In the rows, zero is written as 128.
T: several groups of rows, each row roughly a mix of its group's hidden directions:
T (82 x 16):
[[116 103 134 115 117 163 154 109 154 156 128 145 121 149  73 161]
 [120 173 142  96 124 121  96 141 118  77 125 107 135 127 148  88]
 [142 122 122 151 178  85 106 137 104 106 123 120 103  99 160 150]
 [143 103 133 164 158 110 123 135  99  77 120 124  88  99 135 146]
 [133 146 108 126 114 133 141 129 118 186 133 151 170 179 136 144]
 [133 122 118 152 177  86 102 145 109 106 119 117 111 101 163 152]
 [141 100 156 120 152 106 148 154 129 125  74  80 127 141 145 142]
 [138 199 131 131 103 115 143 126  84 124 131 140 166 135 122 122]
 [105 116 125 167 131 150 144 106 137 146 150 135 107 105  73 165]
 [121 107 105  87 153 128 105 122 124  88 124 137 106 157 166 165]
 [114  68 132 134 170 113 106 132 167 117 110 120 100 108 137 139]
 [151  97 136  86 102 149 142 118 168 152 139 119 108 110 128  84]
 [160 140 140 110  83 144 151 130 119 153 126 147 157 164 127  82]
 [129 117 136 163 177  94 107 129 119 105 127 115  93  82 133 143]
 [147 116 139  97  87 159 161 134 150 173 125 110 141 149 121  97]
 [156 132 143 115 116 118 164 144 122 182  98 106 162 162 138 125]
 [156 125 123  90 105 124 139 146 119 132 102 142 163 178 167 108]
 [125  84 101 120 169 119  96 112 146 127 144 150  92 123 159 154]
 [120 168 134 114 112 145 117  95  92  72 152 128 114 144 141 106]
 [134 125 119 155 170  83 100 157 110 108 112 117 126 107 170 137]
 [ 77 142 118 127  97 162 120 123 142  75 144  99 126 107 124 114]
 [129 129 130 160 173  98 120  97 104 117 142 108  90  97 152 152]
 [125 123 135 107  94 151 153 143 151 170 107 122 169 172 116 116]
 [113 135 135 152  95 144 123 143 117  65 128 108 130 109 135  79]
 [133  75 137 126 153 127 116 124 157 111 130 107  76  87 134 118]
 [116 112 126 168 168  98 102 150 121  89 114 111 111  92 144 144]
 [125  99 149 133 113 138 165 145 156 174  92 105 155 152 106 127]
 [140 151 131  97 143  95  94 155 123  99 113 111 137 121 176  94]
 [136 155 111  81  94 142 106 152 125 100 132 160 154 152 139  98]
 [128 124 122 149 178  93 105 127 113 102 131 114  95  89 150 156]
 [126 128 129 162 143 108 108 144 104  68 125 108 110  91 155 111]
 [111 180 138  94 111 137 101 142 120  76 130 117 141 133 127  95]
 [137 104 125 111 152 129 143 114 142 178 123 151 119 151 100 184]
 [107  86 117 129 158 128  92 117 158  91 140 140  87  97 132 134]
 [116  86 154 162 141 139 139 130 153 135 112 136 110 117  65 145]
 [111  76 147 133 116 161 133 141 176 131 119 100 110 116 100 104]
 [132 140 118 109  78 165 146 116 100  73 144 125 120 138 142 108]
 [131 171 115 106 127 123  98 116  93  72 151 143 118 129 157 116]
 [129 174 129 137 107 140 124 115  92  78 160 129 108  95 111 113]
 [102 138 139 117  81 175 144 103 148 116 148 122 126 125  88 100]
 [128 115 110 121 102 148 147 159 149 165 115 161 162 146  88 155]
 [102 166 130 175 129 120 109 123 110  87 144 145 131  91  97 124]
 [145 171 127 127  88 141 156 127 108 174 140 136 166 152 118 112]
 [152 147 136 147 163  72 136 134  98 151 101 124 149 130 154 151]
 [116 122 110 126 133 114 117 173 146 161  96 132 181 163 148 140]
 [ 96  97 119 154 128 151 101 118 170 123 156 149 106  94  98 112]
 [121 144 144 106  96 143 156 152 131 137  91 114 174 173 109 129]
 [128  80 138 140 112 160 158 137 137 126 106 149 123 155  78 155]
 [136  75 118 134 178 113 113 127 136 133 125 117  87 123 160 158]
 [108  81 109 128 119 164 118 124 178 169 147 147 125 144 116 123]
 [147 126 139 139 162  88 143 110  93 126 107  98 121 140 181 146]
 [131 165 130  90 103 139 111 124 106  80 136 134 138 156 153  89]
 [119 104 118 142 101 164 157 127 147 164 133 154 138 140  76 153]
 [110 151 154 145 151 105 151 138 117 135  90  76 145 128 113 167]
 [117 152 118 104  77 153 134 141 136 134 127 126 174 161 142  90]
 [120 168  96 108 107 147 109 134 108  94 155 176 136 131 107 148]
 [108 150 108 142 124 150 110 106 117 101 174 159 102 102  93 148]
 [100 146 104 125  92 180 115 117 124 104 171 152 124 143 105 126]
 [116 176 141  95  99 146 119 127 108  79 128 120 144 156 130  98]
 [123 177 135 118  82 142 148 135 119 138 122 137 179 153 105 108]
 [108 170 103  82  91 154 127 106 128 116 158 115 140 139 155 116]
 [145 142 137 153 163  87 104 126 105 106 136 113 103  83 157 109]
 [119 109 113 109 115 143 133 133 158 183 121 149 164 178 132 134]
 [156 128 140 103 101 138 166 140 130 181 109 106 155 164 133 115]
 [101 123 152 144  97 170 161 112 143 142 126 112 133 145  73 129]
 [140 128 141 112  77 162 156 128 136 150 124 145 155 165 103  94]
 [148 137 119  91 130 109  88 153 132 104 129 137 133 122 175  81]
 [115 157 132  99  81 169 126 122 123  95 141 143 142 159 110  96]
 [143 107  87 142 136 131 117 110 120 136 167 185 102 110 131 155]
 [145  71 137 127 169 105 125 132 152 143 110 105  94 109 152 135]
 [ 85 128 128 165 150 112  95 153 147  96 118  98 133  88 133 120]
 [125 131 141 102  87 153 151 152 142 141  99 124 170 172 109 111]
 [162 147 112 122 138  97 116 139  84 105 130 126 128 129 192 119]
 [143  99 140 161 152 115 155  78 103 140 131 110  97 137 161 142]
 [130 111 120 173 169 112 107 118 114 119 153 127  83  88 135 146]
 [129 124 134 131 170  93 109 127 111  72 113 117  98  99 149 148]
 [125 146 112 143 167  97 101 116  93  87 137 145 110 114 152 162]
 [128 148 128 143 171  69 104 121 111 100 114 148 132  99 147 146]
 [128 135  94 135 114 152 130 102 104 117 166 183 114 133 109 164]
 [146 100 140 170 179  86 114 153 120 131 102 131 116 110 130 146]
 [140  80 151 164 120 138 148 159 135 130  91 147 138 148  87 127]
 [120 142  94 118 113 141 119 113 135 171 155 178 159 164 134 136]]
one row of each group, then the others: which group is each in?
[116  92 121 157 167 118 121 138 122  93 115 123  95 107 121 180]
<68>
[117 171 152  98 118 127 108 136 119  81 118  96 138 139 145  84]
<22>
[151 157 105 112 131 120 138 122  84 153 136 141 145 174 163 160]
<24>

[124 104 158 135 127 124 158 148 155 169  85  86 151 140 116 123]
<22>
[100 159 110 142 130 144 112 123 121 107 160 151 115  97  79 165]
<22>
[118 102 147 142 115 143 165 141 157 174  99 107 150 143  90 140]
<22>
[141 149 154 126 113 141 137  82 121 118 163 124  92  95 104  90]
<68>
[128 132 119  97  83 158 141 155 142 139 116 156 168 165 103 121]
<22>
[150 148 107 111 143 105 101 117  92  91 145 151 115 128 181 124]
<22>
[115 119 116 121  86 174 133 137 156 142 143 164 141 136  76 122]
<22>
[144  77 116 157 144 118 152 127 143 184 120 140 123 121 124 163]
<22>
[144 115 106 102 102 135 139 169 145 160 107 164 169 155 120 138]
<22>
